In the rows, zero is written as 128.
The rows below fall into families. The same turns and mirrors carry the whole set onto itself and the rows of a family onto each other. For each named row, which other rows are in its family? Write them in the order they are listed.
These 40 rows form 5 families of 8 rows each.
Pifez: [154 162 125 143 128 129 147 100  96 154 152 141 138 162 113 142]
fov: [137 152 113 174 131 121 136 112 149 110 142 141 139 158  98 140]
nagas: [ 85 149 117 141 128 121 147 125 152 154 135 132 118 153  94 129]
femen: [119 132 127 166 105 106 151 121 113 165 131 133 133 156 118 108]
goke: [140 175 126 132 119 133 148 102  98 147 133 142 137 171 106 149]
nikek: [135 142 105 165 135 120 139 110 148 108 134 137 139 142  94 141]
nelor: [130 158 125 176 154 116 153 101 126 139 153 136 121 149 133 145]
talu: [144 165 129 127 129 145 165 124 132 118 135 145 123 135 113 145]
Zope: [117 141 118 109 113 115 153  91 125 151 136 124 140 153 131 119]
nekog: [117 179  88 128 118 104 153 124 134 147 131 148 132 127 106 124]
sifev: [122 173  98 110 107 102 148 120 130 152 128 134 138 135 113 135]
fabu: [132 156 101 160 132 121 137 121 152 106 132 142 133 150 102 145]
kez: [134 161 120 133 126 142 174 135 133 115 127 144 137 132 116 134]
pem: [125 158 126 114 116 108 152  85 131 140 135 132 139 164 130 112]
zesu: [ 88 153 117 140 131 112 151 134 151 142 120 138 126 151  93 135]
dima: [141 163 121 129 133 136 167 135 134 112 136 143 123 142 113 148]
keroz: [136 166 112 128 127 146 172 131 129 116 129 142 133 145 122 141]
detuk: [ 98 138 122 146 141 120 145 126 146 155 134 137 123 155  82 132]
tenir: [111 125 122 174 110 105 147 120 119 152 136 140 126 158 112 114]
Poz: [148 178 129 141 128 128 148 105 101 152 139 131 139 170 111 145]
rer: [125 152 128 118 112 112 142  88 128 151 135 126 132 159 137 112]
faz: [114 169  97 125 108  91 154 122 139 146 123 133 134 130 104 134]
duv: [116 137 128 114 117 107 155  90 126 150 136 139 140 157 132 115]
gom: [133 125 127 161 106 102 150 126 119 156 139 137 119 162 126 120]
nav: [117 172  98 121 110  90 151 122 128 145 133 132 139 131 104 122]
Rupi: [127 138 104 165 135 121 128 109 147 115 144 132 145 145 101 144]
bepav: [118 176  89 122 116 101 158 119 138 151 122 145 142 137 112 125]
lobi: [130 152 130 176 139 111 149  97 130 150 162 146 122 143 125 152]
suza: [ 82 147 126 148 127 115 143 122 144 151 131 142 123 153  95 133]
medo: [131 159 129 175 138 107 157  96 127 156 153 134 119 145 130 153]
bebir: [123 128 120 165 105 105 146 122 122 164 120 136 124 158 114 115]
vikez: [124 125 130 166 103 103 154 123 125 160 145 134 124 160 111 118]
nerez: [140 152 110 165 132 122 133 121 148 114 140 143 150 152 103 147]
zepod: [152 170 114 146 126 131 157  96  99 145 145 138 135 167 102 148]
zul: [ 90 141 116 141 140 113 147 128 138 145 131 141 120 148  85 130]
vuz: [124 143 130 124 113 112 154  85 121 161 143 125 137 151 130 112]
gurud: [128 153 128 184 151 117 152  97 133 143 150 150 121 147 119 139]
Sabi: [138 160 125 173 147 123 150  96 125 149 157 145 121 144 133 137]
ril: [157 170 116 133 134 129 154 103 106 150 143 139 142 166 103 149]
Muki: [148 170 121 118 128 138 170 127 132 122 138 132 132 147 117 143]

Same family as Poz: nikek, keroz, rer, bepav, lobi, vikez, zul
Same family as nekog: goke, kez, pem, detuk, gom, Rupi, medo
Same family as Zope: fov, femen, dima, faz, suza, Sabi, ril
Same family as sifev: Pifez, fabu, zesu, tenir, vuz, gurud, Muki

The rows below fall into families. The same turns and mirrors carry the whole set onto itself and the rows of a family onto each other. For each named row, which other rows are in its family? Write them in the order they are listed.
These 32 rows form 4 families of 8 rows each.
gubo: [108 128 130  94 116 117 146 137 104 112 112 115 118]
gad: [ 94 154 141 103 130 135 152 135 113 115 143 100 141]
kuvir: [107 123 129  94 117 105 147 138 113 116 117 113 116]
Maka: [103 131 125 138 130 118 128 113 125 144 109 117 141]
Ruz: [131 145 151 106 133 145 139 138 127 132 153 132 150]
ror: [128 134 147 137 132 149 120 110 139 133 114 122 142]
gen: [ 91 113 104 127 103 145 157 127 135 127 124 107 136]
ruga: [126 147 151 115 136 138 138 138 129 140 154 130 144]
Pudas: [ 88 158 138 111 124 130 151 130 117 115 145 103 135]
dad: [117 128 151 129 134 145 136 106 153 134 104 125 140]
tib: [127 133 150 127 136 154 127 109 149 132 114 119 149]
viruk: [113 101 121  97 112 157 162 132 137 127 114 130 148]
Doru: [ 97 155 136 112 124 128 154 131 121 125 154 101 131]
leran: [ 99 107 110 115  98 130 152 131 147 122 130 106 132]
radu: [112 105 130 111 111 153 160 122 151 132 117 134 156]
Dumer: [ 89 143 136 139 136 122 130 119 120 132 112 131 144]
Meruz: [124 141 144 105 137 145 139 151 125 130 156 127 140]
vem: [131 122 140  97 124 148 126 148 118 100 124 119 122]
dapep: [134 118 143 100 121 155 138 143 127 102 118 125 115]
fivuz: [121 101 120 113 109 161 158 137 140 135 126 133 143]
Sar: [ 96 129 122 142 124 125 129 116 123 134 108 130 150]
Lomi: [ 91 134 119 136 130 119 129 117 121 140 110 121 148]
pib: [111 114 124  89 115 112 139 138 122 116 113 105 121]
Reda: [111 129 133  84 124 113 145 140 113 121 118 108 114]
reko: [121 137 152 127 145 146 130 105 146 138 116 114 140]
kipo: [ 98 109 108 133 105 136 149 124 150 132 128 112 129]
fitil: [ 90 109 103 127 109 135 152 129 144 127 125 101 129]
vid: [129 116 136 103 109 154 135 145 122  99 114 124 121]
vidoz: [ 85 155 138 119 139 139 148 132 118 123 143 110 142]
bovo: [120 102 127 106 119 160 160 136 142 135 115 136 145]
zar: [136 118 144  92 123 153 143 139 122 108 108 116 116]
Vogu: [124 147 151 102 132 146 149 133 126 137 152 123 150]

Same family as ruga: gad, viruk, Sar, Reda, reko, kipo, vid
Same family as fitil: kuvir, Ruz, Pudas, tib, dapep, Lomi, bovo
Same family as vidoz: dad, leran, radu, Dumer, Meruz, vem, pib

The rows below fall into families. The same turns and mirrors carry the whole set onto itself and the rows of a family onto each other. For each named row, which other rows are in its family? Write them in the order they are listed.
These 28 rows form 7 families of 4 rows each.
rora: [111 122 140 108 105 124 132 104 144 107 108 134 106 127 138  98 109 141
 128 120 112 133 118]
kupu: [131 126 115 107 112  95 142 117 108 111 126 116 128 126 120 124 144 110
 135 155 124 133 126]
pazi: [107 127 133 144 134 149 144 133 144  99 119 140 103 141 133 106 119 146
 115 108 130 153 110]
Lep: [124 116 135 125 143 118 143 110 136  87 143 120 150 158 113 121 111 115
 136 130 131 128 144]
mur: [131 140 160 141 117 131 132 118 160 112 123 128 107 127 147 120 124 132
 144 103 107 124 111]
Risaf: [124 131 109 151 135 124 140 142 123 124  94 131  98 134 111 114 151 117
 116 125 131 155 104]
Tilop: [115 140 112 150 138 107 120 141 130 129  99 125  84 133 109 116 143 111
 128 129 128 141 108]
goru: [135 141 117 131 121 128 117 123 143 113  89 124  82 135 102 114 141 110
 121 115 121 130 130]
fiza: [126 114 145 116 133 123 158 138 157 114 122 131 152 163 133 129 125 123
 157 121 120 127 133]
Kib: [138 145 120 129 123 130 134 133 141 129 104 129 104 144 130 117 166 117
 118 113 149 146 108]
Sor: [145 155 139 147 116 123 128 120 135 120 126 120  98 119 140 126 156 116
 130 115 127 133 102]
fasek: [127 139 116 109  99 116 126 114 123 115 105 125  89 118 128 110 145 123
 118 134 123 138 115]
venur: [114 108 139 105 118 104 147 106 130 103 128 126 144 136 131 114 109 128
 144 141 112 129 128]
mol: [102 125 138 133 147 119 142 142 143  92 154 127 130 151 131 125 101 132
 146 132 120 129 131]
vuke: [128 117 112 137 139 111 157 159 121 115 109 123 130 142 108 136 143 106
 148 147 110 139 131]
lofu: [112 114 135 130 139 136 161 151 143  91 135 132 137 150 129 127 109 136
 145 131 109 135 135]
Sako: [132 121 159 142 132 106 146 116 147 116 129 122 145 136 138 128 121 116
 163 120 104 122 119]
suni: [ 98 132 135 148 143 129 123 125 148 108 122 137  97 142 129 101 110 139
 122 110 134 143 106]
zezo: [147 123 110 130 121 125 112 132 131 119 115 121  79 127 106 103 141 108
 128 106 128 146 124]
Dem: [114 118 142 136 134 131 126  99 158 101 105 133 113 150 113  98 104 128
 124 101 124 133 127]
Buna: [121 132 114 133 142  99 137 160 125 112 129 117 118 141 111 139 135 104
 153 151 114 126 135]
paset: [134  95 131 122 138 117 136 125 135  98 153 121 136 148 114 109 104 115
 153 115 122 138 141]
mim: [141 126 120 124 133 106 150 141 130 130 112 121 142 154 119 134 161 101
 145 136 136 137 122]
nufep: [129 104 134 130 129 134 119 118 150 105 126 132  99 138 118  91 104 129
 134  91 122 144 124]
Fevup: [122 132 145 121 122 147 141 131 167 111 115 138 114 154 144 112 129 141
 130  98 133 135 117]
Sadul: [153 113 107 122 130 107 129 141 115 110 142 112 117 136 101 121 140  95
 146 131 127 139 141]
mot: [146 136 139 147 131  97 142 118 121 123 133 114 136 128 130 136 154 100
 147 134 125 130 110]
Sivon: [143 140 110 120 129 113 133 132 122  97 129 111 118 143 102 136 148  97
 132 143 127 124 148]

Same family as Fevup: fiza, Kib, mim
Same family as suni: Tilop, mol, Buna
Same family as mur: Sor, Sako, mot
Same family as kupu: rora, fasek, venur
Same family as paset: zezo, nufep, Sadul

The rows below fall into families. The same turns and mirrors carry the whole set onto itself and the rows of a family onto each other. For each named row, which other rows are in its family? Write them in the order they are listed.
These 32 rows form 4 families of 8 rows each.
Nog: [127 126 139 130 166 126 170 115  81 114 137 117 136 142 138 137  94 125
 118 128 151 133 134 134 110 144 150  92 101 112 132 115 112 140 133 136
 134]
suvu: [109 135 115 106 122 113 135 122 109 143 116 142 106 123 134  93 124  87
 110 155 143 143 146 155 132 103 122  89 136 144 142 152 134 171 118 109
 128]
vonu: [114 100 106  97 130 105 132 125 113 151 109 147 111 111 135 100 114  99
 100 149 141 141 146 143 112 111 110  74 149 123 141 148 141 139 122 111
 118]
Kalud: [116 124 127 131 165 120 170 132  94 103 147 123 146 128 130 138 103 126
 107 128 148 136 130 119 132 129 157  95 106  96 157 136 130 117 129 154
 129]
pusa: [113 107 117  99 138 114 136 136 123 139 114 133 108 111 119  80 106  96
 117 156 145 140 146 133 119 109 103  79 139 139 153 144 139 149 121  99
 115]
rifo: [114 131 132 114 161 123 167 131  91 109 154 105 140 115 127 129 106 124
 103 126 166 139 128 138 130 147 170 100 110 111 133 132 125 119 152 128
 143]
Vez: [111 109 118 100 139 111 133 138 124 133 115 135 107 110 120  84 107  90
 118 159 144 142 144 133 120 107 104  82 135 140 155 146 139 149 121  99
 117]
vek: [110 105 108  99 132  99 127 128 117 142 112 152 107 110 137 109 118  87
 101 154 138 144 144 143 116 106 112  82 143 125 147 152 140 138 122 112
 121]
pon: [135 118 137 126 160 120 168 115  89 119 137 100 132 140 127 137  98 136
 110 124 164 126 144 134 118 141 157  88 109 106 136 111 128 144 137 135
 140]
sel: [117 145 135 127 157 125 161 138  85 119 147 104 128 129 116 113 108 123
 112 126 164 137 134 123 138 152 168 108 107 107 149 124 138 136 143 147
 140]
desu: [121 118 124 129 162 123 175 129  93 112 145 117 147 128 126 131 101 137
 104 123 152 132 134 121 132 134 157  88 112  93 152 131 134 119 129 152
 127]
kefaf: [119 121 124  84 127 112 133 124 127 148 121 124 109 130 124 100 109 120
 124 145 148 143 149 147 123 111 105  67 150 119 132 144 144 163 111 117
 115]
pif: [113 107 118  99 138 111 134 137 126 136 115 131 106 110 117  83 107  94
 116 157 147 139 146 133 121 108 105  80 138 139 155 145 142 150 122  99
 118]
lak: [122 133 144 132 167 115 160 121  91 100 142 118 130 140 137 151 102 108
 117 134 152 136 133 132 117 135 155 103  95 114 144 121 118 140 135 137
 142]
ratu: [113 131 114 105 119 111 134 121 112 145 115 135 104 122 128  92 125  93
 106 153 148 139 150 156 135 104 124  88 140 141 142 151 140 173 120 108
 130]
Fego: [111 133 113 105 122 117 139 120 104 148 113 142 109 125 135  86 121  94
 112 154 142 142 145 156 127 108 118  85 138 143 136 150 130 171 117 108
 125]
vaku: [113 150 137 129 160 124 159 140  82 115 148 111 129 128 122 116 107 116
 114 129 159 140 130 123 136 151 166 112 102 110 150 127 133 134 142 147
 139]
fedul: [115 131 131 114 162 125 169 130  88 111 152 106 141 116 129 127 105 127
 104 125 164 138 128 138 127 149 168  98 112 110 129 130 122 120 151 127
 141]
tor: [110 104 107  99 132 105 131 126 112 146 109 154 111 111 139 103 115  91
 103 152 136 144 142 143 110 110 108  78 144 126 142 151 134 138 120 111
 117]
Podof: [113 134 132 114 163 123 166 132  90 107 154 108 139 114 129 131 106 121
 104 127 163 140 126 138 129 147 169 102 109 112 133 133 123 119 151 128
 142]
logup: [129 125 140 127 161 110 158 120 100 105 142 103 125 139 126 152 104 120
 108 130 165 128 143 134 126 133 162 100 102 109 148 117 135 143 138 138
 147]
Befu: [114 148 135 129 161 129 164 138  76 119 147 113 132 130 124 109 105 120
 117 127 156 140 128 123 132 156 162 108 104 110 145 126 127 133 140 147
 135]
lopi: [113 134 132 115 163 125 169 130  87 110 153 110 142 116 130 128 105 122
 105 127 161 140 126 138 126 150 168 100 109 112 130 131 119 118 150 128
 140]
sas: [117 122 126 130 165 125 175 129  89 108 145 123 148 129 131 132  99 131
 108 125 146 135 130 120 129 134 155  90 108  96 152 133 126 118 128 154
 125]
bisa: [112 129 127  88 133 116 135 126 118 144 120 140 114 132 136 100 106 109
 132 149 134 150 139 146 115 114  99  69 141 125 129 149 127 160 107 117
 109]
Bonup: [113 101 107  98 129 100 128 127 119 147 111 144 106 109 132 106 118  94
  98 151 144 142 148 144 117 107 113  78 147 123 146 149 146 139 123 112
 123]
Vetuf: [112 109 118 100 140 114 136 137 122 136 114 136 108 111 121  81 106  92
 119 158 142 142 143 133 117 109 102  80 136 141 153 146 136 149 120  99
 115]
busu: [114 129 112 103 120 116 139 119 108 151 113 135 107 124 130  85 122 100
 108 151 147 138 149 157 130 108 121  83 142 140 136 148 137 173 119 108
 127]
tes: [118 143 134 127 158 130 165 136  78 123 145 106 131 129 120 106 105 127
 113 125 160 137 132 124 133 157 165 104 108 107 143 122 132 135 141 146
 136]
Govu: [119 121 126 128 163 118 171 130  98 106 147 117 144 127 124 137 103 130
 104 125 153 132 135 120 136 129 160  92 109  94 157 134 137 120 131 153
 131]
Vev: [115 128 127  86 128 101 123 131 136 135 126 126 103 127 123 116 115 104
 122 150 149 146 148 145 132 102 110  77 143 122 143 151 151 162 113 118
 123]
didal: [107 137 131  90 134 105 124 132 128 131 126 142 108 130 134 115 112  92
 130 155 136 153 137 144 122 105 104  81 135 128 139 155 134 158 109 119
 118]

Same family as pif: pusa, rifo, Vez, fedul, Podof, lopi, Vetuf
Same family as suvu: Kalud, desu, ratu, Fego, sas, busu, Govu
Same family as kefaf: Nog, pon, lak, logup, bisa, Vev, didal

The rows below fall into families. The same turns and mirrors carry the whole set onto itself and the rows of a family onto each other. For each named row, which other rows are in its family? Write them in the order they are listed.
These 40 rows form 5 families of 8 rows each.
sez: [131 119 143 139 147 161 129 110 114 119 108 120 133]
sop: [127 124 123 134 143 107 171  91 126 113 108 161 116]
zan: [119 111 130 105 157 146 154 120 132 108 132 154 125]
Reli: [105 134 134 113 144 131 145 128 143 114 149 134 122]
satub: [135 139 160 146 144 141 117 112 131 109 119 124 125]
ramam: [112 143 125 136 125 107 172 104 117 127 111 136 121]
dazi: [105 135 132 109 138 136 152 124 135 115 148 135 124]
nalu: [125 112 132 155 136 120 131 129  97 148 113 145 125]
Kena: [109 137 119 137 135 106 170 105 119 134 112 132 121]
kuda: [133 143 156 149 144 139 119 112 138 110 127 122 123]
nub: [107 135 130 107 141 132 147 122 138 110 148 135 126]
vume: [122 111 132 158 135 117 128 129 101 149 115 144 120]
biru: [132 117 143 145 153 157 126 115 121 123 107 116 130]
loke: [125 118 141 147 134 121 127 136  96 143 111 143 121]
Gibap: [118 105 126 106 155 150 148 115 126 109 130 150 128]
Nar: [122 112 127 108 157 147 153 114 131 108 135 156 127]
big: [132 122 120 133 145 110 169  93 126 113 105 160 119]
gines: [142 118 143 153 134 105 122 119 114 123 119 168 112]
mag: [130 128 114 132 148 108 168  89 132 110 114 155 125]
fim: [135 125 144 157 136 105 118 120 111 127 124 164 116]
guku: [136 127 140 150 159 155 127 113 117 125 104 121 127]
meper: [138 121 138 155 142 100 119 121 117 129 123 163 112]
Logu: [110 141 122 133 131 101 172 105 124 129 114 135 119]
Zikep: [139 124 142 154 138 108 119 121 113 133 119 163 113]
Tola: [105 127 138 108 133 130 152 120 137 111 148 145 120]
demam: [134 124 123 135 139 110 166  88 120 109 107 161 120]
zes: [130 134 157 160 149 136 121 108 131 113 121 121 119]
bino: [132 137 161 145 139 142 118 105 132 105 123 125 125]
ven: [133 127 126 134 148 107 163  89 127 112 108 165 115]
nali: [123 110 124 108 161 146 149 120 136 109 133 153 126]
kurin: [134 111 142 146 156 160 132 115 120 119 108 122 131]
Resig: [112 145 118 133 131 107 173 101 121 129 112 138 120]
Povo: [122 118 129 153 125 116 135 132  99 149 114 141 121]
Nez: [137 116 140 156 134 109 112 121 108 121 124 160 117]
paze: [122 114 131 153 141 116 134 133 104 152 113 142 120]
ginid: [132 114 141 147 152 157 125 115 120 121 108 118 135]
fideb: [136 135 158 148 146 139 115 110 135 106 121 124 121]
guk: [107 139 138 108 138 131 141 122 138 112 147 134 122]
tuku: [111 139 129 130 140 109 180 105 128 129 110 137 125]
mamem: [123 116 118 100 147 146 152 115 128 115 134 155 125]

Same family as bino: sez, Reli, ramam, meper, demam, nali, paze
Same family as mamem: loke, mag, guku, Tola, zes, Nez, tuku

